In the data rows, the value 128 means zero.
Some points, one per row:
[115 123 115 129 120 112 128 131 123 120 130 118 106 115 102 120 113 133 117 145 145 116 125 115]
[108  85  91  87 104 112 131 168 145 188 107 108 148 115 142 183 190 169 114 157 137 127 139 108]
[114 112 110 133 100 137 175 167 122 145 117  86 144 117 138 151 203 154 121 145 183 119 128 123]
[116 133 131  91 151  73 137 163 109 141 131 143 182 156 192 168 183 105 114 133 132 146 100 144]
[157 114 128  24 153 103 144 137 126 158 116 137 226 146 207 192 181 121 131 119  75 139 178 141]
[111 139 144 172 140  93  80 125 125  85 132 131  90 132 107 115  95 110 111 119 143 134  73 128]
[150 152 146 188 156 182 117  45 163  14 103 105  99  95  91  15  27 104 131  97 101 106 122 156]
[138 156 151 168 145 153  91  60 147  38 120 131  96 108 107  45  33  89 126 100 108 130 119 145]
[150 149 134 118 173 122 112 136 128  93 114 132 161 150 166 134 135  92 109 122 121 145  99 147]
[116 100  98  66 105 121 175 168 120 193 148 125 166 123 156 198 181 179 151 145 125 142 150 100]
[149 110 120  98 113 170 150 112 128 144 124 121 114  84 100 121 122 168 138 127 118 101 174  80]
[106 132 137 176 117  98 113 145 116 112 130 133 105 142 104 134  99 119 124 128 161 131  88 128]
[132 102 103  89 105 139 163 136 135 190 110 107 128 118 106 139 155 166 132 137 124 109 186 108]
[130 106 123  86 114 107 133 135 134 169 112 126 152 120 129 168 149 134 123 126 123 115 171 112]
[126 107 129 105 113 118 129 159 111 194 134 126 138 127 129 171 181 143 117 142 157 123 146 105]
[145 106 129  97 116 167 124  76 146 139 114 137 109  88  70 109  64 180 147 123  77 106 182 115]
[127 114 126 104 102 162 149 131 125 176 129 120 105  93  76 132 122 174 135 141 141 119 148  78]
[103 119 145 237 131 145 102 110 129  73 131 120  43 138  84  89 107 102 168 134 191 103  92 121]
[ 98 145 134 133 136  82 149 159 104 114 168 135 144 167 174 157 153 111 140 138 137 154  79 147]
[113 132 131 104 119  69 150 207  97 180 147 147 171 171 187 219 220 109 124 133 169 148 120 121]
[180 183 151  96 230 117 100 103 121  32 127 152 211 177 225 108 119  48 110  97  61 167  82 190]
[118 123 122 140 107 146 149 129 145 146 124 105 121 114 103 118 131 157 132 116 136 115 136 122]
[122 146 131 130 148 124 133 121 124  97 155 139 137 141 154 121  98 122 152 127 110 148  99 144]
[127 108 111 133 114 127 140 141 137 139 127 116 120 125 105 143 117 148 135 128 155 120 144 115]
[103  81  97 127  85 153 139 141 130 170 118 115  93  77  84 153 119 180 148 128 155 113 155  77]
[127 139 150 209 113 161 119  72 137  73 166 125  49 127  71  55  59 123 157 114 134 124  89 122]
[144 108 108  87 103 179 131 112 134 151 107 118 131  79  97 128 119 161 137 121 119 120 188  98]
[168 128 127  34 161 153 147 117 137 131 132 137 188 127 196 151 160 140 140 127  68 151 161 139]
[141 146 122 114 141 166 139  94 135 119 125 131 124 122 125  91 115 131 137 122  84 123 157 147]
[185 143 130  67 170 171 149 107 125 118 124 144 191 116 151 134 112 128 142  99  74 142 163 118]
[157 108 105 103 111 207 155  82 157 126  96 105 126  57  79  89 107 169 143 117 114  93 207 103]
[146 144 143 139 140 145 140 106 125  96 177 138 131 159 162 104 136 114 151 122 112 155  93 131]
[132 138 137  78 129 147 147 150 120 181 132 126 150 114 126 153 151 151 129 138 130 145 131 100]
[ 85 125 141 175 105  73 126 187 105 177 140 119 105 163 125 156 172 128  96 157 202 129  77 124]
[120 128 122 127  95 130 132 143 126 151 148 130 124 126 121 141 154 134 143 127 145 132 131 113]
[172 130 112   0 176  95 190 179 112 170 138 133 255 181 255 231 255 125 114 134  70 186 144 161]
[122  81  79  74  99 183 176 157 134 211 115 108 129  88 105 161 203 194 149 154 157 121 174  70]
[114 113 116 104 102 130 140 146 122 156 121 117 137 107 127 145 162 146 120 141 148 137 148 113]
[176 146 125  51 191 119 157 155 119 126 144 145 237 190 255 173 208  86 131 109  78 178 128 171]
12 more points follow, each with its number after it:
[ 97 127 128 146 110  80 136 163 106 113 153 111 110 147 141 153 161 130 109 162 169 134  86 130] 0
[111 115 125 145 107  98 128 134 120 140 126 135 131 134 129 127 141 116 139 132 145 110 128 132] 1
[138 141 137 120 173 115 143 116 128  90 137 119 159 148 183 113 133 110 121 126  98 148  95 158] 2
[162 110 115  68 125 178 120  80 142 129  98 121 130  68  86  93  93 167 128 127  77 102 191 102] 3
[198 130 128  72 188 177 121  46 166  72 113 144 176 112 134  75  46 112 141  79  37 126 184 164] 4
[142  99 112  78 108 147 153 124 140 164 124 131 137  89 108 160 126 157 135 120 117 112 190  93] 5
[148 125 147 171 131 146 110  87 127  85 134 153  96 110  86  83  50 102 151 105 124 108 139 125] 6
[126 120 124  83 137  94 145 124 126 130 120 117 141 124 143 137 141 130 110 156 116 119 139 134] 7
[ 88 118 100 117  86 120 166 187 110 216 133 108 108 140 124 157 212 158 131 163 173 122 141 101] 8
[119 105 113 123  88 156 122 127 134 156 110 113  99  87  77 121 121 161 129 135 151 115 170  89] 9
[114 137 132 206 106 165  95  77 158  91 122 116  46 102  63  61  57 117 129 118 149 100 130 123] 10
[137 174 156 151 176 106 120 123 122  57 145 139 158 182 196 107 103  81 129 124 112 169  82 190] 11
Which of these numbered points is nearest to each point below, ignoring the 3 directions in which the first points spread most? Its number follows each.
[180 116 118 122 150 190 109  47 164  68 109 135 115  88  66  64   9 141 140  85  70 109 185 138] > 4
[144 125 124 147 126 153 100  71 132  87  99 135 111  89  83  63  65 110 138 111 103  94 151 136] > 1
[114 133 124 113 126  99 148 183 110 161 140 124 152 164 168 176 180 141 123 152 150 158 118 145] > 11
[135 113 133 127 154 106 111 102 139 101 120 137 144 137 144 130  90 110 131 109 104 125 136 154] > 4
[140 187 178 161 222  62 125 113 119  10 159 139 176 211 244  89 117  31 109 118  87 178  28 212] > 2
[150  98 119 100 102 174 132 142 117 197 133 147 136 112 109 156 160 160 161 104 136 120 180  96] > 6
[167 105 125  66 125 158 142 121 122 169 130 148 165  92 120 148 144 137 150 114 108 123 193  95] > 6
[120 126 129 174 122 105  97 107 120  95 112 136 100 116 105  89  93  94 128 127 133  97 122 135] > 1
[118 161 127  95 136 119 163 150 110 155 142 123 149 162 174 133 189 123 125 153 119 149 121 155] > 8
[133 124 102  47 128 150 173 149 134 209 124 122 177 129 160 150 203 156 133 142  96 135 183 130] > 8
[122 106 113  91  96 141 141 154 127 181 119 117 136  91 115 169 165 161 118 145 152 130 171  90] > 9
[133 158 151 123 171 109 109 144 118  92 127 139 169 150 188 145 149  83 108 125 126 150  91 156] > 9
[153  92 109  92 111 153 126  99 135 163  98 135 144  72  86 115 115 142 146 123 100  89 197 102] > 1
[160  98  99  49 137 174 135  91 138 136 127 137 150  88 131 135 107 166 154 106  63 125 193 108] > 5
[127 136 137 134 142  90 119 104 127  82 123 127 119 140 138  99  96 105 106 140 116 118 101 149] > 7
[156 141 125  66 155 142 143 136 118 133 133 140 186 155 194 154 159 136 137 124  86 160 153 155] > 11
[164 113 144 137 120 208 100  71 143 130 129 148 107  80  67  87  70 143 166  78  94 113 183 105] > 6
[123 119 113  76 128 100 129 149 111 154 119 136 159 131 152 160 168 129 124 149 125 127 129 122] > 3
[ 53 112 120 255  59  69  92 150 115 113 114 113  25 121  50  93 101 111 116 158 233  80  69 123] > 1
[149 149 143 155 141 155  98  61 146  65 108 121  89  96  74  43  35 122 127 116  92 108 130 131] > 3
[116 102 112 103 107 104 145 144 126 141 119 122 127 115 129 150 149 144 115 171 146 104 141 115] > 7
[128 169 146 130 161  73 133 163 115  99 158 132 166 190 208 145 165  79 106 143 139 169  82 173] > 11
[ 93 141 139 177 141  70 147 159 115 101 143 107 111 169 157 124 152 103 107 149 175 140  55 142] > 2
[143 132 139 171 156 153  80  59 159  60 120 124 104 108  89  66  31 113 131  92  92 114 129 148] > 4
[146 154 150 179 142 187  90  40 170  49 123 120  72 101  78  39  30  94 134 101  99 113 144 141] > 10
[149 141 109  63 138 164 164 131 133 161 130 129 171 132 168 132 184 145 129 133  86 145 157 140] > 8
[ 90 171 139 145 133  64 160 191 104 145 161 119 143 206 194 147 219  99 107 167 163 161  67 166] > 8
[160  47  71  36  70 229 193 118 155 205 113 104 145  29  64 171 138 243 159 128 114  99 248  47] > 5
[142 130 138  90 152 126 155 109 128 113 142 139 164 141 168 135 115 136 147 132  81 154 139 150] > 11
[165 150 121  76 165 177 139  86 140 123 122 134 151 127 148  86 120 126 140 114  55 134 168 147] > 8
[132 140 132 126 124 141 122 117 145 132 141 113 125 128 124 124 134 112 125 128 133 130 146 131] > 10
[162 155 154 160 150 180  86  39 159  47 139 126  93 119 100  53  55  94 136  88  86 114 150 146] > 10
[148  92 101  65 107 182 130 145 133 191  98 126 155  75 114 175 158 178 121 129 125 120 193  84] > 9
[178 136 134 120 182 164  88  48 161  53 124 129 151 121 138  68  52 104 132  83  56 127 150 161] > 4
[ 82 151 148 197  98  93 134 182 110 149 154 114  67 147  91 136 132 136 120 155 205 136  66 107] > 11
[170 105 100  69 146 190 115  54 169 121  99 135 135  88 106 109  71 157 149  82  42  97 220 135] > 4
[140 168 158 145 173  84 128 136 123  65 155 138 174 188 206 127 135  63 130 113 119 158  83 180] > 11
[ 87 195 162 227 144  55 125 152 105  64 162 124  95 215 171  92 139  64 108 149 156 154  26 194] > 8
[153 141 137 120 157 132 115  70 142  58 113 130 124 113 126  74  65 106 122 125  76 116 132 154] > 7
[107 158 133 107 130  90 168 206  97 157 164 116 183 188 217 186 251 104 112 152 173 164  79 150] > 8
[123 103  85 120 102 149 165 133 123 164 131 113 110 120 121 118 159 157 144 130 132 109 155 114] > 8
[ 64 130 133 193  97  41 136 190 109 132 135 110  78 153 123 150 162 116  94 190 213 123  52 126] > 7
[166 168 153 158 166 179 101  47 148  27 121 140 101 112 108  45  11  93 145  84  74 121 121 141] > 5
[121 108 126 214 100 143  69  80 144 120 101 117  40  94  29  65  30 139 127 112 143  91 147 115] > 4
[200 156 134  58 187 182 130  53 143  61 119 145 170 131 157  81  75 116 144  78  23 127 187 158] > 5
[129 108 105  74 119 124 152 134 124 143 131 122 146 120 134 146 147 150 125 151 125 123 156 118] > 0
[144 109 103  51 134 137 179 147 120 179 131 113 174 124 170 167 201 165 120 150 110 134 160 111] > 2
[208 133 150  63 183 158 129  73 138  96 141 162 199 121 167 121  93  94 149  87  43 149 173 139] > 6
[140 125 118 108 145 144 108  86 141 106 109 134 128 113 129  84  85 139 115 121  76 125 123 147] > 3
[ 80 115 105 153  80  94 151 200 113 191 136 106 108 143 133 172 196 148 119 166 215 133 109 106] > 11
[178 106 120 103 128 218 119  51 144 110 122 145 125  72  74  88  48 160 167  88  76 104 206 100] > 6
[105 111 125  95 111  76 145 164 122 186 118 128 157 135 148 180 181 131 118 145 141 125 141 120] > 1
[ 93 103 104  96  69  88 168 209 104 215 128 106 124 129 125 190 231 178 114 179 198 119 133  85] > 0
[194  93 124  45 129 230 132  74 138 171 128 150 179  78 116 130 120 163 173  70  62 126 222  97] > 6
[104 111 112 100 108  88 171 181 115 174 125 106 163 139 165 179 201 146 115 149 159 133 116 124] > 2
[127  88 118 125 117 146 106  89 146 142  95 130  98  81  63 123  66 160 131 122 116  95 177 109] > 4
[131 128 114 115 115 180 139 109 138 157 114 124 108  97  88  96 120 158 139 125 110 111 172 113] > 8
[101 104  93 130  79 174 140 149 137 197 110 117  77  85  65 143 123 199 132 153 153 107 156  96] > 11
[134 103 106  63 123 143 134 161 129 195 110 128 170  98 151 187 186 160 115 136 124 136 167  97] > 9
[ 88 166 141 153 128  77 137 197 104 136 155 132 135 185 184 166 181 107 113 136 160 175  35 160] > 11
[110 137 127 211 113 146 126  85 156  92 114 109  62 101  63  39  48 131 128 122 131 106 104 135] > 2
[132 122 104  69 121 125 172 168 129 186 136 118 167 134 162 175 192 147 125 157 141 141 165 113] > 11
[141 114 124 145 118 156  99  81 137 106  98 137 105  86  72  82  71 117 141 110 108  86 172 115] > 1
[ 82 143 142 171 135  82 149 213 103 148 154 112 112 188 184 173 238 107 121 181 221 155  46 139] > 8
[112 115 120 157 125 150 137 141 122 143 125 114  81 125 118 123 170 139 136 158 173 121 112 115] > 8
[135 133 132  60 147  66 144 158 114 146 130 134 207 176 223 194 198  93 122 127 107 146 137 147] > 1
[150 144 127  59 174 123 134 115 126 102 134 133 179 142 201 141 147 106 111 134  81 153 131 153] > 0
[139 130 129  83 137 145 155 135 134 144 127 113 149 108 131 118 160 143 121 127 125 125 140 118] > 2
[126 149 148 154 111 127 102 133 124  99 129 140 109 126 125 127 128 116 115 129 137 137 104 131] > 9
[ 80 123 100 211  97 105 114 167 105 134 134 113  56 147 114 119 170 132 102 179 196 131  66 124] > 8
[142 126 112  71 133 147 144 147 114 152 122 132 162 139 170 157 166 152 141 130 108 146 162 131] > 11
[130 141 160 192 134 130 103 125 115 100 151 150 109 154 123 104 112  91 148 100 157 130  92 135] > 6
[160  55  53   0  88 197 170 159 127 251  82 107 178  61  98 212 211 219 132 138 137  98 240  40] > 9
[199 125 128  40 181 156 135  68 135  87 126 143 203 114 177 115 109 117 135  96  29 139 174 154] > 5
[122 123 108 102  98 140 129 161 119 163 131 144 127 120 129 160 146 139 134 150 143 130 142 101] > 9
[141 106 132 132 101 180 121 117 129 166 131 137 116 101  81 123 119 152 158  98 137 115 162 101] > 6
[135 147 152 174 157 121 108 101 136  70 132 143 120 134 116 105  49 104 131 102 114 142 100 146] > 5
[ 78  92  94 165  65 111 128 171 120 208 120 104  77 104  77 157 168 170 109 165 190  94 142 102] > 10
[117 131 129 128 129 101 102 138 128 160 116 133 122 126 107 131 126 129 107 139 127 121 123 133] > 3
[110 141 138 164 140  85 102 122 108  79 130 137  97 135 113 109  92  99 119 127 139 117  88 137] > 3
